Some points, one per row:
(-1.689, -2.142, -0.124, 0.870, -1.096, -3.032, -1.082, 1.326, -0.515, -0.557, -0.452, 1.870, -0.613, -0.334,
 1.125, -0.897, -0.565)
(-1.266, -1.479, -0.465, -0.678, 1.344, -1.211, -1.401, 0.422, -0.496, 0.205, 0.366, 0.971, -2.956, -1.333,
 1.977, -0.175, -3.197)
(0.931, 2.996, -0.761, -0.464, -0.163, 0.729, 0.322, -0.579, 1.696, -0.093, -0.411, -1.000, -0.008, 1.952,
 -1.213, 1.542, -0.302)
(-0.076, -1.261, -0.468, 0.557, -1.654, 0.470, 0.941, 0.373, 0.705, 0.912, 0.196, -0.165, -1.003, 0.949,
 0.840, 0.680, -0.061)
(1.974, 0.890, -0.205, 0.278, 1.313, 1.141, 1.223, -0.764, 0.122, 0.786, -1.520, -2.307, 2.280, -0.014,
 -1.755, 1.502, 0.527)
(0.010, -1.126, 1.645, -0.494, -2.443, -0.546, -0.012, 0.227, -0.423, 0.682, 0.402, 1.126, -0.577, -1.463,
 2.023, -1.911, -1.875)
(-0.913, -0.390, 1.244, 1.413, -0.158, -0.595, 0.877, -1.582, 0.576, 1.518, -0.108, 0.837, -0.259, 0.397,
 0.536, -0.070, 0.479)
(-1.001, -0.486, -0.025, -0.739, 1.052, -1.052, -1.834, 0.239, -0.062, -0.326, 0.480, -0.035, -1.520, -0.938,
 0.328, -0.729, -0.196)
(-0.146, -0.276, -0.025, 1.969, -0.643, -0.515, 1.482, 0.717, -1.013, -0.604, -0.595, 0.546, 0.267, -1.287,
 0.531, -1.590, -0.229)
(-0.018, 0.897, 0.423, -0.162, 1.524, 0.909, -0.380, 1.141, -1.140, 0.023, 0.421, 0.256, 0.496, -1.352,
 0.005, -2.219, -0.442)
(-1.354, -0.115, -0.158, -0.045, 0.132, -1.275, 0.116, 0.503, -1.899, -0.735, 0.769, 0.155, -0.209, -0.661,
 -0.139, 0.242, -0.584)
(0.231, -0.257, 0.521, -0.718, 0.219, -1.593, -1.465, 0.208, -1.127, -0.315, 0.132, -0.165, -0.723, -0.475,
 0.639, 0.245, -0.220)
(-1.931, 0.985, -0.068, -0.230, -0.619, -3.022, -1.513, 0.352, 0.256, -1.976, -0.673, -0.013, -1.639, -1.346,
 0.709, 0.111, 0.653)
(-0.977, -0.727, 0.765, 1.419, 1.299, -0.898, 1.807, -1.109, -0.962, -0.396, -0.042, 2.016, 1.619, -2.505,
 0.436, -2.429, -0.034)
(0.411, 0.605, -1.065, -0.285, 1.123, 0.091, 0.119, -0.420, -0.309, -0.486, -0.458, 0.124, 0.418, -0.095,
 -0.861, -1.306, 0.297)
(-0.750, -0.351, 0.489, -2.541, -0.156, -0.422, 1.271, -0.453, -0.184, -0.642, 0.446, 1.285, 0.889, -0.566,
 -0.023, -0.237, -0.382)
(-0.713, 0.642, -0.514, -0.048, 0.218, -1.342, -1.873, -0.308, -1.614, -0.570, 1.859, 1.037, -1.980, -2.122,
 0.451, 0.039, -0.262)
(-1.421, -1.081, 0.229, 0.381, 0.095, -0.921, 0.062, -0.313, -1.355, -1.484, -0.128, 1.479, 0.424, -1.805,
 1.381, -1.449, -0.027)
(0.358, -1.186, -1.081, 0.947, -1.378, 0.371, 0.457, 0.014, -1.071, 0.533, 0.061, 0.576, 0.658, -0.307,
 -0.278, -0.261, -0.654)
(-0.072, -1.171, 0.255, 0.983, -0.559, 1.596, 1.015, -0.129, 1.905, -1.213, 0.822, 0.994, -0.118, 0.339,
 -0.730, 0.782, 0.532)
10 more points follow, each with its number after it:
(-0.507, 1.459, -0.899, -0.477, 0.408, -1.148, -1.962, -0.204, -2.068, -0.249, 0.723, -1.344, -1.593, 0.315,
 0.370, -0.096, 0.404) 0
(-0.843, -0.053, -0.504, -0.150, 0.462, -1.036, -1.633, 0.852, -1.072, -0.503, 1.807, -0.683, -1.879, -0.081,
 0.802, 0.106, -0.644) 1
(-3.979, -1.070, -0.803, 0.082, -0.305, -0.544, 0.275, -0.549, -0.228, -0.473, 0.532, -0.146, 0.642, 0.141,
 0.582, 1.441, -1.309) 2
(0.224, -0.378, -0.026, -1.710, 0.255, -1.090, -0.935, 1.610, 1.108, -1.477, 0.118, 1.429, -0.616, 1.970,
 -0.964, -0.809, 0.579) 3
(-1.072, 0.162, 0.136, -0.589, 0.563, -2.019, -0.394, 0.458, 0.022, -1.233, 0.024, -0.304, -1.058, -0.594,
 0.806, -1.134, -0.548) 4
(-1.289, -0.141, 0.260, 1.895, -0.567, 0.605, 0.737, 0.227, -0.906, -0.522, 0.092, 0.563, 0.252, -1.907,
 0.103, -0.820, -1.151) 5
(-0.406, -0.095, -0.147, 0.167, 0.782, -0.789, -1.895, 0.393, 0.337, 0.377, -0.841, 0.455, -1.187, 0.198,
 0.354, -0.008, -0.335) 6
(0.341, -1.078, 0.486, 0.468, -0.272, 1.070, 0.601, 0.591, -0.187, 0.323, 1.673, 1.405, -1.460, -0.425,
 1.143, -0.320, -0.176) 7
(0.699, -0.759, -0.179, 0.368, 0.663, 0.125, 0.134, -0.379, 0.461, 0.890, -0.020, -0.285, -0.569, 0.576,
 1.822, -0.106, -0.087) 8
(-1.187, -0.605, -0.017, 0.960, 0.501, -0.798, -0.230, 0.244, -0.264, 0.525, -0.095, 1.707, 0.899, -0.802,
 0.704, -1.249, 0.502) 9
Which of these numbered points is nearest to each point below, looking only along the 5 directions in which the first points spread most? Its number follows each.
(0.058, 0.028, -0.236, 1.819, 0.319, 1.538, -0.191, -0.795, -0.482, 0.242, -0.012, 0.635, 1.325, -0.379,
 -1.460, -0.858, 0.892) > 5
(-0.713, -1.449, 0.078, 0.326, -1.978, 1.434, 0.774, -0.266, -1.458, 0.074, -0.227, 2.673, 1.216, 0.032,
 0.843, -0.741, 1.160) > 5
(-0.251, -0.963, 0.087, -0.228, 1.100, -0.040, 0.515, -0.770, -1.247, -0.245, -0.450, 0.860, 0.355, 0.306,
 -0.103, -0.167, -0.015) > 5
(1.460, 0.188, -0.229, -0.118, 0.427, 1.070, 0.880, -0.229, 1.018, 1.338, -1.237, -0.751, 0.015, -0.286,
 -0.422, 0.350, -0.905) > 8
(2.087, 0.273, -0.166, -0.295, 0.986, 1.036, 0.561, 0.217, 0.499, 1.073, 0.172, -1.175, 1.346, 1.269,
 -0.294, 0.501, 0.197) > 8
(-0.753, -1.481, -0.784, 0.539, -1.237, 0.160, -0.096, -0.816, -1.367, -0.269, 2.883, 0.943, -0.040, -0.380,
 0.345, 0.021, -0.107) > 7
(0.515, 1.006, -0.961, 0.374, 2.483, 0.734, -1.369, -0.451, 0.146, -0.870, -0.071, -1.185, 0.144, -1.336,
 -1.225, 0.698, 0.369) > 0
(-1.464, -1.323, -0.542, 0.588, -1.561, -1.607, 0.114, 0.452, -0.239, -0.782, -0.573, 1.775, -0.376, -0.024,
 1.725, -0.693, 0.989) > 2
(0.979, 0.856, 0.017, -1.225, 2.477, -1.796, -2.580, -0.621, -0.760, -1.298, 0.308, 0.774, -1.339, -1.726,
 0.103, 0.512, 0.084) > 0
(-1.091, 1.596, -0.238, -0.862, 2.879, -2.163, -2.444, 0.463, -1.216, -1.383, -0.262, 0.227, -1.706, -2.232,
 -1.200, -0.546, -0.525) > 0
(-1.709, 1.130, 0.360, -0.050, 0.348, -0.585, -1.199, -0.569, 0.292, -0.687, -0.475, 0.303, -0.340, -3.225,
 0.703, -0.179, -0.220) > 4
(-0.345, 1.762, 0.261, -0.966, -2.266, -1.078, -0.434, -1.156, 1.309, -1.021, 0.839, 0.314, -1.377, -0.941,
 0.090, 0.388, 0.040) > 3
(-2.076, -0.251, 0.075, 0.223, -0.213, -0.445, -1.651, 0.088, -1.071, -0.526, 0.143, 0.658, -2.123, -1.418,
 0.938, 0.372, -1.489) > 1
(-0.824, -1.506, 0.453, -0.217, -0.051, 0.047, -0.441, 0.887, -0.933, 0.640, 0.295, 0.218, -1.118, -0.532,
 1.261, -0.570, 0.468) > 7
(-0.784, -0.559, -0.178, 0.959, -1.010, -1.386, 1.314, -0.014, -0.161, -0.310, -1.146, 0.249, 0.509, 0.098,
 1.875, 1.373, -0.085) > 2
(-1.115, -0.560, 0.144, -0.331, 0.519, 0.460, -0.299, -0.492, -0.545, -2.465, 1.648, -0.072, -0.534, -0.623,
 0.310, 0.282, 1.519) > 3
(1.636, 0.579, -0.842, -0.226, -0.721, 1.346, 0.413, -1.568, 0.082, 1.244, 0.124, -0.953, -0.227, -0.445,
 -1.408, -0.040, -1.983) > 8
(0.301, -0.326, 0.636, -1.144, -0.258, -0.880, -0.919, 0.135, -0.416, 0.436, -2.719, 0.088, -1.128, -0.435,
 0.862, -0.098, 0.265) > 6
(-1.733, -1.049, 1.238, 0.722, -1.518, -0.234, 0.048, -0.256, -0.308, -2.559, -0.174, 0.945, -0.691, 0.024,
 0.487, -1.000, 0.712) > 2
(0.173, -1.366, 0.283, 0.417, -0.859, -0.350, 0.863, -0.667, -0.281, 0.724, -0.214, -0.767, 0.657, 1.345,
 0.558, 1.519, -0.310) > 8
